In the rows, zero is written as 128.
A state moves one step at a time under one of 7 hidden systems, and each row is a state written as 20 numbers. Each run below is a few steps of one system.
z728, seq 1:
[[110 111  95 136  81 131  96 150  71 128 134 128 148 177 126 138 119  98
  191 113]
 [151 101  97  98 144 131  94 147 215 148 107 121 113 135 149 153  84 134
  169 117]
 [122 143 159 110 156 179 145 106 125 157 180 115  71 154 183 150 125 137
  108 140]
 [151 135 109 130  94 183 141 116  78 111 137 188 187 155 131 144 101 138
  134 169]
 [173 154 120 107 157 114 104 145 178 121 103 176 137 110  85 120  99 184
  101 131]
 [109 142 153 179 172 137 163 133 119 150 141 132 102 105 141  94 168 139
   61 120]
 [132  97 135 173  78 120 133 110  88  58 108 140 169 107 129 106 163 112
  128 151]
 [117 111 143  90 111  38 116 148 158 117 105 119 116 106  76 103 106 124
  128 110]
 [ 94 121 141 129 163 128 180 118 136 173 114  58 113 113 142 134 156  80
  132  86]
 [127 128 117 124  94 151  88  87  91  91 132  88 141 153 129 177 173 111
  183 128]
 [111 132  85  93 108 110  77 163 154 164 144 152 112 150 112 123  83 141
  179 108]]
z192, seq 2 (11 x 20):
[[118 130 183 126 136 111 150 147 124 174 119  62 126 127 145 159 136  61
  155 122]
 [129 135 135  89 186 164  96 122 130 157 141  47 142 147  89 160 143 109
  135 126]
 [120 156  72 120 159 176  82 146 128 173 147 136 134 175  99 152 142 150
  160 104]
 [157 132  55 106 121 134  88 117 139 148 144 151 122 152 187 132 103 171
  162 109]
 [174 101 129  81 124 118 118 134 128 104 166 177 122 148 182  77 122 161
  130 157]
 [152  97 153 144  99 145 146 142 126 108 136 186 176 132 144 115  99 133
  104 203]
 [154 124 138 150 122 131 156 113 128  80  75 153 162  96  88 136  92 143
   72 143]
 [ 93 129 131 176 127  96 178 114 145 108  92 147 105 103  93 124 163 142
   81  94]
 [ 60 117 136 159  84 117 154  88 138 112 121  95  83  89 138 132 163  97
  143  97]
 [115 165 189 104 115 121 123 126  95 128 131  82  91  96 128 119 151  77
  172  94]
 [135 151 157 127 155 112 100 168 103 194 138  69 158 137 125 144 146  86
  149 132]]
z127, seq 3:
[[107 123 126 182 140 164  85 147 158 100 121 130  46 140 121 142 123 144
  118  90]
 [ 93  77 105 122  98  99 175 119 136 126 133 137  67 158 186 123  90 122
  124  91]
 [139 102 165  88 112  90 203 118 139 148 125 136 168 144 156 147 138  97
  144 163]
 [160 194 167  99 134 146 116 123  90 159 141 123 188  99 100 141 125 126
  128 170]
 [150 171  74 128 161 173  56 126 123 122 117 124 143 117  82 122 146 162
  145  95]
 [109  98  94 194 118 128  93 140 180  93 115 158  78 137 132 130 143 160
  116 108]
 [ 97  63 141 136  96 117 181 123 126 103 148 148  84 133 191  85 104 109
  108 130]
 [159 102 178  81 121 107 182 130  92 120 110 104 169 146 139 136 117  75
  147 143]
 [150 182 151 103 156 114 104 131 115 170 117  92 180 110  67 167 109 128
  109 148]
 [ 98 177  78 139 162 169  92 116 143 154 139 130 117 113  75 123 164 165
  127  90]
 [ 95 116 102 184  82 128 110 120 152  94 126 160  74 132 159 131 173 145
  157  98]]
z33, seq 4 (11 x 20):
[[179 144 111 141 183 193 103 172 104 146 109 125 130 152 146 126  91 122
  137  92]
 [156 103 109 110 133 170  92 115 139  97 141 139 130 190 113 183  89 162
  111 166]
 [107 132 150  92 111 162 171 123 177 120 149 212 104 146 101 134 135 153
  139 151]
 [150 171 167 160 112 152 190  97 114 108 106 173 135  88 159 134 168 133
  113 132]
 [143 126 117 145 106  75 117 108  78 112 132 127 198  99 123  97 154 143
   88 167]
 [100  79 129 151 136  92 121 178 160 135 105 112 169  98  82  79 139  91
  130 137]
 [116  89 157 160 129 106 126 149 137  93  88  84  61 120 140 125  98  92
  112  79]
 [ 97  98  96  98 103  87 146 102  97 140 147  93  89 180 166 154 105 120
  135  93]
 [109 150 122  72 143 141 135 100 170 189 153  88 130 122 143 160 154 114
  178 126]
 [154 213 143 111 158 175  80 125 100 142 139 116 105  98 116 123 140 144
  143  94]
 [162 150  62 158 133 164  77 151  93 132 120 169 171 162 113 140 115 163
  138 119]]
z127, seq 5 (11 x 20):
[[159 127 126 113 149 175 149 166 125 175 135 164 188 124 145 104  77 112
  136 162]
 [178 160 126 128 153 185 132  83 111  77  86 129 151 122  94 172 128 150
  109 118]
 [100 124  88 127  98  93  90 137 127 102 134 173 118 143  60 116 100 172
  105 121]
 [ 86  74 104 168 116 130 174 135 165 121 101 140 144  78 135  72 142  99
  134 115]
 [138 124 199 139 116  89 153 113  72  80 123  99 111 121 141 119 173 103
  101 131]
 [112 110 124  93 133 100  78 155  92 162 153  62 156 145 102 115 103  94
  141 136]
 [123 149 141 132 184 154 124 128 201 166 103  80 105 102 119 157 156 118
  141  99]
 [104 181 134 145 112 127 129 121 104 151 164 161  55 166 155 158 146 163
  119  97]
 [123  88  67 108  88 135 125 107 145 144 150 138 154 147 194 135 120 124
  186 142]
 [201 136 189 107 140 132 136 131 177 109 115 161 146 104 161 133 137 140
  131 178]
 [161 153 120 130 148 181 114 154  59 128 137 162 151 151 111 110  73 143
   98 131]]
z520, seq 6:
[[141 113 100 162 144 137 135  85  87 107 111  68 127 107 173 134 101 128
   71 108]
 [121  96 110  99 130 150 113 132 136  79 107 135 142 177  49 141 159 123
  172 113]
 [ 81 141 151 154 112 123 140 145 208 178 134 143  76  90 147 145 114 123
  137 128]
 [154 147 137  91 135 107 157  81  66 119 147  98 119 124 183 106 178 127
  127 105]
 [126 126 139 142 115 128  98 170  98 144 133 137 202 152  63 141 127 108
  135 177]
 [134 119  91 122 162 158  95 128 178 152 125 100 110  80 154 106  64 141
  110 112]
 [176 134 130 125 133 143 126 126  96  78 114 153  88 191 157 149 170 143
  160  86]
 [ 75  92 132 159  70 112 149 113 155 139 141 140 151 138 119 177 112 119
  115 189]
 [145 129 132  47 162 135 165 103 155 130 136 130 129  79 130  65 124 135
  124 118]
 [169 192 161 178 133 123 125 174  74 137  97 171 139 140 119 138 148 130
  127 103]
 [ 93  84  60 174 114 115  95  92 129 122 122  73 156 105 130 141 110 131
   94 136]]
z496, seq 7 (11 x 20):
[[138 137 128  67 158 168 112 116 143  88 106 107  84 144  69 141 112 130
  155  72]
 [102 141 108 162 102  97 163 159 154 174 120 187  89 165 152 157 117 143
  140  94]
 [125 117  99 116 110 125 153  52 123 124 154 106 150 103 190 131 173 140
  126 151]
 [137 164 179 124 121 133  95 159  84 109 144 143 144  96  93  71 174 113
  153 137]
 [147 115 116 176 152 145  89 166 140 158 107 103 161 111 133 140  53 118
   93 149]
 [152  85  98  81 165 134 124 101 146  78 105  95 119 183  96 158 142 143
  132  99]
 [ 76 118 162 129  88 119 172 148 165 134 151 192  63 156 132 134 135 126
  146 128]
 [140 160 112 120 103 144 162  69 102 140 128 126 137  73 200 122 104 130
  126 121]
 [159 174 141 120 150  91 111 146  79 136 117 128 187 122  81 106 191 133
  132 126]
 [ 92  92 118 180 144 151  81 157 180 154 141 100 145 115 101 133 112 120
   99 173]
 [146  91 100 108 131 170 103 107 133  57  98  99  82 148 135 137 111 121
  161  77]]
z520, seq 8:
[[142 164 125 175 132  81 146 122  95 133  92 120 155  81 143  99 191 129
  114  93]
 [ 97 115 121 164 128 121  59 132 104  94 139  84 146 108  66 103 167 123
  111 141]
 [ 94  95 143 125 136 164  88 166 148 121 140  91  67 118 129  90 101  88
  156  97]
 [151 128 174 105 131 112 133 131 120 133 119  79  78 168 178 182 126  95
  161 102]
 [108 122 122  87 136 119 154 103 120 181 161 102 161 186 113 193 129 128
  115 163]
 [143 157  91  90 156 187 135 122 157 186 146 157 179 108 133 120 122 142
  156 146]
 [185 186  99 146 104 125  81 131 107 127 121 186 139 114 170 125 121 175
  144 120]
 [132  65  90 168  94  98 107 130 115  81 140 157 142 151 155 103 118 155
   92 160]
 [137  69 174 117 134 166 155 131 171  56 110 149 111 108 111  97 110 117
  108 152]
 [121 159 172 128 119 120 195 127 120 110  78 147  80 111 103 145  97 112
  109  71]
 [ 98 126 102 151 139  78 171 112 124 154  92  91 157 123 103 147 184 113
  121  88]]
z728, seq 9, 11 rows:
[[138 135 143 118 133 185  90 143  56  99 169 136  93 145 141  77 107 128
  124 117]
 [153  86 130 162 122 133 150 183 151 117  85 184 148 172 120 147  91 120
  129 139]
 [120 117 137 129 144 119 132  77 188 116 129 103 102  95 126 157 113 165
   58 155]
 [ 88 147 144 101 114 146 186  98  79 123 166 161 132 121 104  90 177 128
  118 129]
 [172 170 118 145 104  85 124 145 115 124  62 152 186  97 106 140 135 126
  162 105]
 [133 113 107 129 181  84  74 142 140 138 134  60 103 117 129  97 150 141
   99  95]
 [ 84  82 159 164 114 166 141 153 125 127 154 110 117 139 154 109 170  70
  165 142]
 [139 114 130 103  66 121 113 109 131  79  97 127 111 128 134 169  57 115
  161 120]
 [121 124 103  59 171 111 163 120 151 177 147 120 110 179 117 149 111 148
  113 109]
 [134 171 130 155 141 199 135 102 134 168 141 131 172 114 148 167 175 128
  146 162]
 [161 163 104 126 106 148  57 130  84  81 137 170 118 121 119  98 106 171
  134 114]]
z588, seq 10 (11 x 20):
[[152  95 120 132  91  86 162 135 127 128  97 142 126 162 188 165  60 119
  128 124]
 [136  93 127  70 180 144 166 112 165 161 161 114 171 136 125 116 139 133
  101 176]
 [109 202 149 138 120 193 121 130  81 149 151 166 133 121  83 137 138 134
  136 130]
 [132 158  76 146 100  76 126  96 120 112  75 128 136 102 113 156 133 152
  133  74]
 [133  74 131 128 150  96 121 150 180  95 138 148 102 137 143  75 189 147
  128 130]
 [107 109 188 164  95 172 131 138 118 110 145 124 110  92 164 111  96  85
  123 165]
 [168 129 146  75 144 107 150 108  80 119  94  69 154 142 114 164  89 100
  122 109]
 [113 129 117 126 168 109 134 177 162 194 135 145 140 185  88 151 155 138
  132 128]
 [ 75 145  90 161 117 191 102  89 161 146 153 111 114  82 135 137 153 135
  147 126]
 [176 144 119  89  97 114  87 106  80  69 127 133 110 134 159 110 139 142
  172  96]
 [162  95 127 156 123  70 137 185 147 153 114 170 151 132 174  96  87 133
  105 151]]
z33, seq 11:
[[ 95 123 121 138  72 110 144  68 127 110 126  99 120  73 176 127 151 108
  152 120]
 [155 149 132  91 140  60 105 146  96 158 137  95 150 113 148  85 170 114
  160 106]
 [131 129 109 149 176 153  92 171 125 185 118  73 149 117 122 123  84 101
  118 112]
 [132  99 103 108 143 176  69 120 140  73 125 102  82 170  95 152 100 141
  136 102]
 [118 142 131 111 102 136 147 140 155 146 143 192  82 191 140 177 122 147
  168 119]
 [151 162 130 114 131 181 169  77 149 143 143 161 131  92 191 136 137 154
  127 149]
 [167 158 152 113 142 142 114 117  69 105 150 139 183 118 106  99 185 145
  114 166]
 [130 122 127 170 119 117 116 177 133 134  91 157 196 104  69 117  98 118
  112 153]
 [126  64 124 163 134 104 135 133 174  65  90 132  90 115 124 106 119 138
   89 110]
 [ 80  80 154 143  91  85 169 129 104 123 157 120  83 173 169 131 145 101
  122 128]
 [109 132 134  78 102 115 168  85 132 160 128  82 143  85 159 138 111  87
  163 125]]
z192, seq 12, 11 rows:
[[168 133 108 134 164 162  90 143 104 131 121 105 190  77 137  66 142 113
  141 130]
 [153 126 132 188 132 110  68 168 106 108 125 134 109 185 126 161 133 153
  101 131]
 [ 98  67  88  90 105  87 144 139 181 131 113 139 125 143 104 125  68 125
  140 121]
 [158 122 161 111 161 189 185 116 179 108 113 155  96 117 173 119 158 124
  148 115]
 [107 163 148 128 109 140 155  83  65 146 174 128 127 140 137 159 120 144
   76 158]
 [134 140  90 112 105 108 109 111 103 110 105 125 206  88  73 102 162 126
  157 126]
 [141 152 146 200 139 116  67 172 168 127 107 138  90  95 143 117 153 144
  125 114]
 [ 92  64 119 131 117  98 141 149 105 130 137  92  84 160 153 110  68  95
  108 101]
 [155 105 170  71 137 144 171 121 163 105 103 124 138 161 117 161 165  96
  187 129]
 [118 186 150 120 154 174 127 109 153 188 159 128 128 102 116 162 115 149
   96 162]
 [128 131  49 132 144 155 116 108  55 126 131 117 173 127 119  89 135 141
  119  92]]
z588, seq 13, 11 rows:
[[ 87 147 103 121  87 118 165 138 127 163 120 182 105 146 101 153  57 136
  129  99]
 [134 125  96 106 156 138 189  77 164 136 117 128 149 106 153 121 197 138
  144 108]
 [124 168 180 135  96 108  94 133 100 113 177 165 110 121 125 106 181 148
  126 164]
 [120 107 106 170 101  93 123 138  94 111  82 106 166  75 119  91  85 100
  112 110]
 [177  99 171 121 194 129 123 149 170  95  89  94 110 155 117 145 162 123
  119 116]
 [ 57 107 146 145  99 145 127 140 140 153 170 124  76 164 120 164  91 111
  119 145]
 [132 121  85  75 121 157 153  86 119 139 115  90 170 118 143 136 129  95
  192 105]
 [174 189 146 108 145  92  94 159 129 175 154 157 126 145 151 128 167 163
  147 132]
 [ 99 115  67 204 119 137 101 122 104 142 142 126 150  99 153  98 107 147
   77 138]
 [192 106 130 109 145 177  98 110 139  37  93 131 142 132 107 131 137 142
  139 132]
 [115 129 167 112 106 100 152 162 158 133 127 182  66 144 121 133  57 138
  109 119]]
z496, seq 14 (11 x 20):
[[149 162 143  70  85 127 119 110 127 118 115 131 135 122 123 159 138 108
  219 113]
 [148 165 137 147 153  73 106 165 150 185 143 141 110 100 171  95 135 160
   96 123]
 [132  97  85 153 167 207 127 101  95 114 145 108 171 151 131 121 162 133
  103 146]
 [131 128 162 113  79 125  77 147 141  83 122 148 128 150  76 165 115 120
  177 154]
 [146 110 113 115 139  94 136 141 176 136 116 147  91  98 174  88  64 155
   98 108]
 [141 129 130 134 157 162 202  96  89 103 112 146 141 159 128 137 184 133
  105 107]
 [ 73 152 157 126  66 106 117 118 124 148 153 131 147 112  74 161 119 115
  138 170]
 [143 127  88 119 151 124 102 129 170 139  97 101 131  54 147  79 107 124
  147  86]
 [145 121 139 188 162 124 133 156  92 113 103 117 114 180 136 144 190 126
  109  95]
 [ 77  74 128 108  85 128 120 115 123 138 177 101 134 160 134 152  92 102
  132 183]
 [178 147 153  59 144 149 132 130 164 120 109 133 110  89 154  99 119 116
  187 100]]

Name the system that made each run.
seq 15, 2 rows:
[[153 130 130  91 164 123 171 151  86 137 106 122  93 173 145 114 123 108
  148  50]
 [127 134 128 175 126 124 124 121 157 160 107 103 175 148 122 220 166 119
  133 163]]
 => z520
seq 16 (2 x 20):
[[163 151 191 155 110 147  90 164  97 110 143 151 145 134 143 125 169 113
  157 172]
 [164 118 113 112 116 118 142 149 117 121  97 170 172 100 124  92  39 135
  105 137]]
 => z33
seq 17 (2 x 20):
[[103 145 175  81 163  95 144 137 165 184 154  98 101 124  95 139 122 127
   98 137]
 [108 149 107 157 129 209 159  91  81 128 114 107 157 111 125 143 150 101
  138 106]]
 => z728
seq 18:
[[155 124 117 118 158 228 136  74 114  87 130 115 140 148 131 162 140 139
  121 140]
 [103 150  96 112  64 129 137 130 147 128 110 196 128 132  91 153  89 137
  181 107]]
 => z520
seq 19, 2 rows:
[[126 124 122 104 173 172 142 127 133 131 129 117  72 143 124 130  57 141
   82  90]
 [121 120 106 122 109 172 188 100 122 125 126 175 136 192 137 186 146 133
  154 126]]
 => z588
seq 20 (2 x 20):
[[122  54  67 161 123 132 111 112 160  84 133 134 129 147 164 107 164 155
  123 137]
 [120 113 198 111  94 161 141 122 161  63 139 167  88 110 110 116 137 122
  137 160]]
 => z520
seq 21, 2 rows:
[[141 102 142 161 113  57 102 140 143 144 119  98 178 139 130 173 128 125
  100 186]
 [107  79 121 111 161 166 112 140 182  92 109 110 115 107  60  96 103 122
  117 117]]
 => z192
seq 22:
[[122 177 147 139 127 133 137 120 111 196 178 146 140 134 152 159 118 152
   88 175]
 [143 100  58 114 129 142 100  99  90  95 116 106 200 106 103  89 121 131
  129 128]]
 => z192
seq 23 (2 x 20):
[[144 131 169 175 120 128 151 130  53  78 108 129  97 122 153 106 118 114
   83 103]
 [ 98 109 154 130  95  46 153 128 129 126 101 106 152 137  80 165 153 102
  128 137]]
 => z192
seq 24:
[[153 139 178 105 133 139 117 142  98 118 184 165  83 169 168 111 125 154
  105 157]
 [146  95 124 136 106 155 175 124  88 128 109 134 181 138 158 144  58  96
  115 154]]
 => z520
seq 25:
[[155 174 180  63 161 121 166 114 142 123 103 125 130  85  85 112 156 125
  137 106]
 [121 174 125 182 139 114 109 140  57 150 111  94 142 139 103 153 162 118
  111  90]]
 => z728
seq 26 (2 x 20):
[[176 147 127  91 103 153  94 132  98  84  96 149 165 136  84 152  75 129
  159 130]
 [123 135 105 131 187 122 120 160 173 167 119 135  96 159  90 141 114 163
   89  96]]
 => z728
seq 27 (2 x 20):
[[148 185 194 142 116 145 128 153 160 119 110 182  80  81 137 116 134 132
  149 112]
 [107 101 127 148 110  75 172  91  79 113 124  90 102 131 166 130 116 122
   71 103]]
 => z588
seq 28, 2 rows:
[[107 116  98 104 147 191  96 128  94 151 175 108 173 135  92 107  93 122
  116 161]
 [141 143 132 122 137 159 120 116 181  81  66 127  99 103  84 151 144 127
  170  77]]
 => z127
seq 29:
[[ 75 125 142 159 127 157  75 147 132 123 139  83  77 143  81 156 143 103
  145 106]
 [129 146  91 116  76 128 111 123 133 119 112 161  83 137 162 151  81 139
  186  77]]
 => z33
seq 30:
[[186 163 132 146 114 117  70 136  79 120 133 119 120 154 194 153 134 140
  150 122]
 [115  56  93 123 108 127 105 121 124 112 162 123 153 185 132 148  87 140
  102 184]]
 => z520
seq 31 (2 x 20):
[[154 139 130  80 126 111 150 102 157 142 138 161 194 133 113 147 181 151
  148 179]
 [129 149 110 170 133 186  81 116 143 123 147 144 142  64 128  98 113 158
   91 162]]
 => z192
